Here are some numbered points:
(0.42 2.47 1.39 -1.96 1.27 0.71 0.28 1.29) 0
(-0.58 -0.08 1.66 -1.96 -0.03 2.00 2.08 1.93) 1
(-0.19 0.12 -1.16 0.14 -0.70 -1.21 -1.00 -1.25) 2
(0.69 -0.29 -0.93 0.16 0.64 -1.24 -1.11 -0.84) 3
(-0.10 0.56 2.26 -1.33 1.27 2.00 2.14 1.93) 4
(-0.13 -0.47 -0.88 0.79 -0.87 -0.99 -0.90 -1.25) 5
(0.20 0.14 -0.37 0.39 -0.66 0.05 0.13 0.00) 6
(1.03 -0.08 -0.81 1.20 -0.68 -0.57 -0.80 -0.62) 7
(0.36 0.12 -0.68 0.35 -0.03 -0.14 -0.35 -0.19) 8
(0.53 1.83 1.83 -1.33 1.27 1.36 0.96 1.93) 9
(-1.03 -0.68 -0.98 -0.04 -0.05 -1.24 -1.34 -1.05) 10
(1.07 -0.08 -0.89 1.20 -0.03 -0.57 -0.72 -0.62) 11
(0.03 -0.10 -0.08 0.18 -0.70 -0.61 -0.40 -0.23) 12
(0.80 1.65 0.97 -0.72 0.43 0.51 0.48 1.11) 13
(1.30 0.56 -1.01 0.57 -0.03 -1.21 -0.94 -1.25) 14
(-0.48 -0.08 1.30 -0.06 0.62 1.36 1.96 1.29) 15
New points follow, each followed by the numbers of its two nearest points above by angle, nearest first.
(-0.10 0.56 -1.31 0.57 -0.68 -1.86 -1.17 -1.25) 2 5
(0.94 -0.08 -1.10 0.57 1.27 -1.86 -1.49 -1.25) 3 14
(0.10 0.10 -0.28 0.39 0.18 -0.80 -0.92 -0.43) 3 14
(-0.38 -0.51 -0.40 0.59 -0.49 -0.82 -0.21 -0.43) 5 12
(-1.05 -0.95 -0.16 -0.94 -0.45 -0.12 0.01 0.04) 10 1
(1.03 -0.08 -0.85 1.20 -1.33 -0.57 -0.71 -0.62) 7 11
(0.77 0.56 -0.13 0.16 0.39 -0.38 -0.23 -0.43) 14 11
(-0.34 -0.72 -1.21 1.20 -1.33 -1.86 -1.29 -1.25) 5 2
(-0.20 -0.51 -0.99 0.79 -0.91 -1.24 -0.94 -0.84) 5 2
(0.41 -0.08 -0.60 0.57 -1.33 0.07 -0.29 0.02) 6 7
(-1.30 -1.81 -0.36 -0.51 0.41 -0.14 -0.96 -0.82) 10 5
(0.28 0.14 -0.33 0.59 -0.87 -0.36 -0.01 0.00) 6 7
(0.27 -0.72 -0.89 1.20 -0.03 -1.21 -1.32 -1.25) 5 3
(-1.89 -1.36 0.10 -1.33 0.62 0.07 0.04 -0.62) 10 1
